One turning vector, and how many steps it has turned:
The counts run from 0 to 314.
[-0.55 -2.20 -2.03  5.28  1.69 -2.27  0.70 -1.29  3.80  1.65 -0.67  2.67
  3.06 -2.67 -0.22  0.09  0.39 -0.43 -1.93 -1.01  3.10 -0.71 -0.92  2.26
 -0.81 -0.44 -2.29 -1.42  1.32 -2.46 -0.17 -3.03 -0.83 -0.20] : 86
[ 1.36 -1.83 -1.48 -0.63  1.35 -1.06 -1.56 -0.77 -1.88 -2.95  1.42 -0.67
 -4.24  0.35 -0.09  0.60  1.62 -1.77  1.57  1.28  0.16  3.67 -0.22 -3.09
 -2.74 -2.08 -0.22 -2.29  1.60  1.19 -1.88 -0.81  4.50  1.46] : 265
[-1.62  1.38 -3.04  0.00  2.04 -1.13  0.13  3.20 -2.37 -1.41  1.83 -0.93
  3.37  0.48 -4.48  0.70  0.65  3.70  1.60 -2.44 -1.22 -2.48  2.46 -1.83
  2.16 -1.20  0.47 -1.09  0.31  1.28 -2.43 -1.69  0.16 -0.54] : 277
[-1.16 -2.92  1.19 -0.32  0.53 -0.12  2.25 -3.07  3.13 -2.07  0.78  1.15
 -1.16 -3.19 -1.24  1.61 -2.06  1.98 -0.89  1.97  2.10  0.23 -4.17  0.11
 -1.34 -1.84 -4.07  1.35  1.88 -3.55 -1.45 -1.07  0.10 -1.07] : 254
[-3.12  1.42 -0.97  5.79  1.17 -2.23  2.11  0.65  0.23  1.52  0.95  0.20
  5.08 -0.78  0.22  0.97 -1.22  2.19  0.17 -0.57 -0.38 -4.07  1.59  1.17
  2.45  1.70 -0.13 -1.06 -1.78 -2.77 -1.16 -1.18  1.31 -0.13] : 281
[ 1.60 -0.85  4.43  0.73  1.15 -0.50  0.54 -0.27  1.15 -1.58  0.11 -0.25
 -1.95 -1.77 -2.71  2.28 -0.39  0.14 -1.23 -0.67  0.25  3.01 -2.59 -0.92
 -1.61 -2.74 -2.82 -1.36  1.81  1.03 -1.53  4.69 -3.85 -0.15] : 129
[-1.29 -1.32  2.72  2.51 -0.26 -1.19  1.27 -1.88 -1.58 -1.26  1.61 -0.95
 -0.77 -2.04  2.03  1.74 -0.97  0.38 -4.05 -1.97  1.87  0.51 -3.24 -0.26
  5.17  0.01 -2.36  1.02 -2.45  0.85 -0.06  1.92 -1.64  0.48] : 164
[ 1.51 -2.42 -1.73  3.50  2.30 -0.95 -2.44  1.42 -0.08  0.12  0.08  0.99
  1.70 -0.24  3.16  1.85  1.79 -2.33 -2.23 -3.95  3.42  2.24  0.04  1.28
  1.07 -0.06  0.66 -1.86  0.92  3.25 -1.07 -0.37 -1.07  2.33] : 45
[ 1.23 -1.10  0.14  2.12  3.37  1.51 -1.60  0.80 -0.73  2.56  1.23  2.50
 -0.05  2.10  4.08  1.74  1.09  1.15  2.74 -0.13  0.77 -3.54  2.97  2.99
  0.68  0.38  0.32 -2.26  3.41 -2.67  0.38 -0.07  1.63 -1.99] : 17
[-2.92  1.91 -1.67  0.19  1.72 -0.11  0.17  3.50 -1.19 -0.15  2.00 -0.82
  3.00  0.18 -3.88  1.05  1.18  4.01  0.57 -3.26 -0.79 -2.59  2.05  0.14
  3.95 -0.63  0.84 -0.64 -1.43  1.22 -2.10 -1.18 -1.64 -0.62] : 278
[-1.88 -1.43 -2.23  0.63 -0.12 -0.30 -0.31 -2.03  0.48 -0.61  4.41 -0.28
  0.52 -2.61  1.02 -0.25 -2.55 -0.53  1.10 -0.82  1.39  3.39 -1.24  2.41
  5.12 -0.51 -3.06  1.85 -0.40  1.69  2.55 -0.23  0.92  1.87] : 203
[-1.88 -0.90 -0.55  0.34 -0.84  0.16 -0.76  2.28 -0.63  0.26 -0.58 -2.27
 -1.11  1.55  0.57  2.36  0.13 -0.61 -1.87 -4.10  3.37  1.06 -5.60  0.83
  0.59 -2.25 -2.57 -2.41 -0.20  3.53  1.16  0.78 -1.77 -0.31] : 170
[ 0.01 -2.81  1.69 -0.85  3.48 -0.27  0.73  1.48 -0.85 -0.29 -1.01  3.02
 -2.97  0.26 -3.56  1.52  3.21  3.61 -1.72 -1.20  0.88 -2.25 -3.12 -1.25
 -0.50 -1.07  0.14 -0.22 -0.14  0.62 -3.58 -1.36  0.15 -1.85] : 220
[-0.24 -0.71  1.75  1.01  3.60  0.92 -1.50  2.00  2.42  3.94 -0.24  2.42
 -2.26  1.30  0.15  0.36  4.76  0.19  1.37 -1.10  0.71 -1.08  2.60  2.43
 -0.88 -0.71  2.90 -3.47 -0.21 -0.70 -1.70  0.04 -0.59 -1.65] : 182
[-1.28 -2.66  0.58  1.83  0.32 -0.32  2.11 -3.00  2.60 -0.83 -0.15  2.70
  0.76 -3.16  0.32  1.74 -2.13  1.64 -1.65  1.52  2.51 -0.29 -3.13  0.52
 -0.95 -0.84 -3.38  0.92  1.72 -4.66 -0.58 -1.75  0.35 -1.00] : 253
[ 0.33 -1.11  2.80 -2.55 -1.04  2.70 -1.35  0.18 -0.54 -0.08  0.17  0.11
 -3.59  0.72  2.05  3.68  0.02 -0.19  0.25 -1.37  1.20  3.96 -2.32  0.76
 -0.11 -3.04 -2.20 -1.42  2.82  0.69  1.99  4.46 -2.40 -0.52] : 296
[-0.21 -2.51 -2.35  3.48  1.45 -1.51 -0.53  1.29 -0.92  2.42 -1.34  1.03
 -0.37  1.72  1.89  1.65  0.26 -1.57 -0.86 -1.51  3.52  0.13 -5.26  1.64
 -0.22 -0.10 -1.74 -3.11  1.19  1.81  2.42 -0.89  1.81 -0.94] : 172
[-0.82 -1.65 -2.69  2.41  1.24 -2.06 -1.12 -0.47  1.03  1.25  0.01  2.98
  0.35 -1.17 -1.80 -2.23  3.11  0.13 -0.13 -0.80  2.01 -0.36  2.30  0.48
 -0.74 -0.27  0.90 -1.29 -0.94 -3.65 -0.53 -6.25  2.83 -0.81] : 310
[ 0.62 -0.94 -1.53 -0.09  1.60 -0.23 -2.21  1.87 -0.31 -1.48  1.63 -0.26
  0.46 -1.42 -0.87  1.06  0.86 -1.59 -0.59 -3.89  1.55  4.66 -1.12 -0.18
  1.58 -1.87 -0.94 -0.83  1.09  5.64 -0.42  0.84 -2.26  2.35] : 43
[-1.10 -0.04  0.29  6.06  0.16 -4.11  2.11 -1.77 -0.89 -2.01 -0.76 -1.82
  1.86 -1.67 -0.67  0.59 -0.78 -0.78 -3.60  0.19  1.43 -0.08 -2.24 -2.74
 -1.36 -0.41 -1.97 -2.50 -1.50 -1.36 -2.26  0.02  1.19  1.85] : 0
[-0.39 -0.69  1.66  3.26  1.31 -2.07  1.05 -1.06 -1.27 -0.64  0.15  0.06
 -3.06  0.93 -1.28  0.01  1.90  0.66 -2.19  2.16 -0.07 -2.91 -1.59 -2.01
 -3.01 -0.18 -1.35 -2.78 -1.23 -3.81 -2.88 -1.75  4.82 -0.51] : 224
[-0.64  0.78 -2.33 -1.42 -0.05  2.79 -3.55  3.82 -1.09  2.67  0.70  0.19
 -1.75  1.72  0.79 -0.45  3.30 -0.90 -0.78 -3.22  1.33 -0.49  1.66  4.50
 -0.79 -0.78 -0.84 -2.66 -0.21 -1.29 -0.38 -3.24  1.91  0.41] : 142
[ 2.36 -1.09 -2.27 -1.32  0.64  1.91 -1.77  2.17 -2.91 -1.51  2.23 -0.85
 -2.92  1.20 -2.59 -0.23  0.99 -0.20 -0.40 -1.23  0.24  0.14 -0.27  0.90
 -3.56 -2.61 -4.42 -2.77  4.01 -1.23  0.14 -2.20  2.36  0.34] : 139
[ 0.07  0.12  0.40  3.54  2.04  0.29 -0.92  0.89  2.37  1.40  4.34 -3.62
 -3.41  0.94  1.27  0.36  0.00 -2.36  0.26 -0.36  0.25 -0.95 -1.80  2.70
  0.36 -0.26 -3.49 -2.14  0.72  3.52 -0.15  2.72  0.62  2.31] : 9
[-1.13  1.33 -2.06 -0.20 -1.75  0.32 -1.14 -0.93 -3.89 -1.81  2.23 -4.30
 -0.57  2.38  3.97  1.23  1.31 -0.12  0.41 -0.56  0.51 -2.19  3.61 -1.44
  1.57 -0.70  0.30 -2.84 -0.55 -2.89  0.20 -0.93  2.44 -0.13] : 108
[-0.79 -0.40  0.66  1.99 -1.44 -1.69 -1.69  0.00 -4.68  1.08 -0.40  1.57
  1.64  0.48  2.17  1.29  0.81 -0.57  0.87 -3.03  0.23  4.03  2.56 -0.46
  4.02 -0.81  1.63 -2.11 -0.60 -0.92  4.17  1.53 -0.08 -1.05] : 74
[ 1.43 -0.23  0.26 -0.59  1.53  1.66 -2.07  2.32 -6.26 -0.16  0.26  1.50
 -1.72  2.09  3.97  2.25  1.67  0.70 -0.66 -0.84 -0.47  0.69  1.36  1.00
  0.92  0.05  1.15 -1.45 -0.39 -0.62 -1.31 -0.60  5.13  1.43] : 103
[-2.76  1.66  1.93 -1.23 -1.11 -0.23  1.24 -1.90  0.00 -3.45  1.52 -1.97
  1.35 -2.76  0.54  3.21 -0.81  2.18 -0.32 -0.22 -0.80  1.81  1.19 -3.05
  3.03 -1.92  0.61  1.28 -1.58 -0.96 -3.60  2.83 -2.60  1.46] : 158
[-0.83  1.08 -1.06  2.05  0.69  0.03 -1.63  2.18 -1.43  2.12  0.92  0.81
  4.56  0.49  3.01  1.58 -0.28  0.07  2.43 -2.78 -0.38  1.73  4.16  2.43
  3.80 -0.05  1.21 -2.47  0.29  0.02  2.41  1.34 -1.13  0.32] : 240
[-1.94 -0.42  1.29 -1.66 -1.51  1.65 -0.18  0.68  1.07 -0.25 -3.18  1.01
 -1.73 -0.74  1.05  2.79  0.47 -0.61 -2.76 -0.25  2.89  3.22 -4.41  0.21
 -3.92 -2.24 -1.85 -1.03 -0.80 -2.65 -2.11  0.21  0.27  0.45] : 257
[-1.42  1.13  1.35 -0.58 -2.24  0.04 -2.02  1.01 -4.24  0.80 -0.60 -0.21
  0.13  0.85  1.71  1.88  1.68 -0.45  0.64 -2.76  0.07  4.73  2.06 -0.33
  3.67 -2.09  1.73 -2.01 -1.44 -0.05  3.50  2.77 -1.19 -1.01] : 73
[-1.86 -0.86 -0.66  1.48 -0.35 -2.69  0.47 -0.39 -2.24 -0.16 -0.97  3.71
  1.24 -3.26 -0.64  0.26 -0.62 -0.65 -0.28 -0.65  0.56  6.93 -2.08 -0.48
  1.42 -0.76 -0.26  0.33 -2.35 -1.40  1.85 -0.80  3.31  1.37] : 35
[-1.03 -2.33  1.17  2.18 -0.07  0.09  1.51 -2.68  2.71  0.55 -1.05  3.09
  1.48 -2.36  2.33  1.88 -1.23  0.95 -2.59 -0.02  3.36 -1.05 -2.53  2.45
  0.26 -0.42 -2.39  0.69  0.31 -5.23 -0.40 -1.64 -0.69 -1.16] : 252
[-2.03 -0.32  0.77  1.98 -0.74 -1.93 -1.27 -3.12  1.50 -0.54  2.43 -1.58
 -2.05 -3.15  0.90 -0.37  0.45 -3.38 -1.44 -1.27  1.85  5.45 -0.31 -0.10
  2.80 -1.24 -1.06 -0.49 -2.35  0.99  0.54  0.91 -0.20  2.76] : 38
[-1.41 -0.09 -0.36  0.19  1.43  1.62  0.03  2.55  4.36  0.03 -2.88  1.39
  1.28 -1.13 -0.23  2.55  1.04 -0.43 -1.89 -0.76  1.77  1.41 -2.16  1.75
 -5.92 -1.28 -1.28 -2.31  0.49 -1.67 -4.14 -0.16 -0.56  1.74] : 91
